128 stands for zero in the data rows.
Some points, one per row:
089:119:006:140:180:168:157:181:121:218:175:092:131:105:155:135:205:181:113:119:116:118
169:136:235:103:087:115:154:112:166:088:092:118:132:138:173:208:086:112:120:123:182:169
069:173:015:168:099:184:096:099:149:153:114:056:187:111:088:098:192:179:083:054:099:053
091:135:168:132:121:128:149:143:167:105:076:109:231:140:128:162:125:172:136:116:093:122
104:171:124:077:109:071:120:112:098:159:147:082:106:090:108:219:167:171:053:145:066:115
131:104:197:048:080:168:143:163:160:082:086:100:144:157:176:146:144:098:184:090:106:064
121:134:075:190:151:178:132:100:121:128:130:152:110:138:128:105:127:150:136:142:141:132
120:089:096:117:091:152:127:113:150:128:074:083:177:091:127:177:142:151:088:096:151:108
243:081:183:073:140:103:134:140:081:010:091:135:106:128:173:126:071:022:208:186:108:155
135:157:076:157:161:192:126:132:133:129:133:140:111:127:159:101:144:148:129:138:117:102
120:190:177:197:195:162:084:108:152:056:075:115:160:164:150:145:087:146:188:161:100:129
070:134:136:164:147:163:146:096:129:169:162:145:098:137:116:119:138:173:125:129:165:166
091:160:070:147:121:170:170:086:104:140:126:088:129:118:138:146:172:174:071:094:163:155
129:136:138:127:017:095:198:144:170:119:120:145:159:195:104:127:118:099:091:070:156:161
125:182:146:000:033:088:120:150:147:071:074:053:146:145:142:135:112:108:156:134:085:189
143:091:080:193:197:176:133:091:103:129:129:169:123:122:135:117:132:162:170:193:187:157
150:058:138:108:144:173:141:125:138:117:092:084:143:149:210:211:087:129:156:151:174:102
134:085:244:071:072:029:109:105:155:084:081:058:125:107:102:206:095:137:134:096:096:150
109:091:138:118:128:146:206:183:128:158:099:025:179:136:123:071:223:129:094:028:058:098
075:172:148:118:162:206:118:160:147:166:132:082:134:112:143:100:167:155:190:088:103:071
066:147:114:153:149:126:123:138:124:150:163:163:108:102:080:081:153:191:137:123:116:112
164:128:176:051:125:156:136:127:175:155:131:056:146:094:174:149:129:110:154:074:088:097
079:215:145:155:200:130:028:145:159:085:100:184:148:120:170:134:111:116:167:147:086:133
Then 30 other points, each followed by its number:
110:129:208:131:191:136:109:168:158:141:161:187:054:150:204:130:054:111:213:194:159:127 0
098:158:156:145:142:104:067:053:149:137:138:116:148:099:166:235:139:194:140:130:159:132 1
078:212:056:048:184:109:022:195:071:157:199:149:082:093:117:113:157:132:116:232:088:054 2
064:207:081:133:144:172:053:089:102:068:087:143:115:168:173:129:147:167:183:194:102:118 3
079:193:078:062:097:059:142:099:143:162:180:108:208:101:078:156:199:174:072:065:091:183 4
095:130:120:084:096:144:149:101:140:116:119:129:160:140:120:145:123:132:137:120:150:146 5
067:106:082:106:123:067:119:081:161:111:110:061:200:073:079:165:159:152:103:058:116:145 6
038:180:097:099:091:113:134:120:165:157:149:120:197:119:082:126:150:145:040:034:113:151 7
153:105:105:160:139:106:091:090:103:070:092:114:093:095:123:141:094:134:119:216:170:110 8
181:146:107:125:119:075:122:173:112:114:128:175:087:080:067:142:085:092:095:199:103:125 9
131:132:181:192:071:147:173:138:146:136:136:179:067:189:130:150:114:101:108:112:154:166 10
093:111:122:080:165:148:160:181:131:166:174:166:095:152:157:063:118:163:167:155:139:163 11
138:070:164:106:127:136:114:108:165:167:142:096:126:122:129:165:113:153:157:117:159:089 12
090:058:095:171:154:107:136:105:115:108:142:201:157:143:147:130:107:142:122:146:127:128 13
161:108:163:142:126:078:162:103:135:131:120:094:091:133:168:184:101:094:086:144:150:181 14
150:123:172:119:123:147:148:115:120:113:102:075:132:145:111:080:109:113:145:079:138:150 15
131:100:057:129:169:142:134:105:133:164:156:193:109:096:132:078:105:132:150:172:159:130 16
104:075:012:125:162:107:120:117:074:119:128:134:050:121:123:011:167:080:160:120:165:135 17
135:117:194:141:177:156:130:167:149:140:117:194:092:113:101:048:099:161:255:194:120:148 18
156:168:112:162:131:163:118:167:125:166:167:209:160:154:111:000:142:070:133:102:134:102 19
154:136:232:104:101:112:124:150:173:132:103:108:143:146:136:156:111:187:180:079:104:096 20
157:075:187:134:167:112:153:136:140:172:216:239:084:106:135:101:052:078:159:140:153:113 21
172:160:137:191:080:141:176:153:107:033:103:200:176:226:121:104:143:096:142:137:109:135 22
117:141:114:133:093:096:128:150:131:150:118:108:113:153:120:122:182:215:169:112:097:124 23
119:104:139:124:206:213:151:190:129:164:164:177:102:147:141:060:117:133:168:155:103:084 24
144:090:040:107:139:104:055:055:098:110:151:193:168:172:176:117:101:124:131:165:176:138 25
089:120:041:156:197:144:140:122:149:174:145:104:190:107:191:140:153:146:124:111:135:148 26
141:135:083:105:100:144:080:114:178:164:088:071:154:100:107:188:153:175:094:111:146:124 27
112:115:059:134:140:116:203:072:098:139:178:099:150:152:149:169:150:120:052:100:120:220 28
191:141:142:218:094:199:191:161:126:069:088:142:104:191:107:103:118:075:111:108:146:111 29
Which three of these numbered points are nearest to each point below by angle, seen from the average point of the first points? Their numbers follow each, nearest first.
123:172:039:155:136:171:089:157:110:160:136:094:119:169:123:143:156:167:110:167:110:046 > 2 3 23
117:091:105:111:114:048:185:064:156:115:127:073:223:129:131:228:178:160:069:080:146:196 > 6 28 4
117:124:103:150:134:151:132:103:130:088:110:143:151:141:142:137:101:118:115:140:112:154 > 13 25 22
112:122:019:135:141:119:094:108:065:126:131:151:120:124:121:142:173:162:104:198:133:152 > 25 16 2
198:099:060:087:137:091:067:101:028:089:156:170:096:032:090:154:069:046:061:221:104:089 > 9 8 2
196:183:091:071:138:132:126:120:091:172:141:029:149:140:198:126:145:180:141:150:154:104 > 2 27 26
163:181:149:152:096:095:108:174:109:119:158:205:126:134:097:014:142:024:142:105:045:109 > 19 22 9
090:115:081:168:163:172:118:091:119:161:093:073:175:146:160:130:180:190:128:135:138:152 > 26 28 3
188:128:190:227:082:172:183:174:139:096:093:139:109:196:100:135:101:096:111:090:097:097 > 29 10 22
195:047:106:066:059:065:196:130:114:114:128:097:161:132:123:188:115:080:120:136:117:150 > 14 28 9
170:089:150:122:110:091:117:064:075:072:112:124:149:141:150:150:097:140:176:172:170:107 > 8 25 13
188:088:156:120:170:174:095:133:149:106:077:109:083:130:176:078:059:106:192:185:186:148 > 0 18 8
170:049:149:143:172:095:211:165:162:123:152:147:105:184:181:133:136:116:187:166:139:197 > 11 0 21
119:136:243:208:026:054:163:152:131:084:078:146:066:225:138:176:120:116:104:081:119:156 > 10 22 14
179:142:189:097:026:151:125:140:128:078:054:061:126:162:124:110:117:134:195:094:164:156 > 15 20 29
139:227:188:170:058:073:121:119:179:068:079:104:179:172:095:178:148:102:078:080:131:171 > 22 7 10
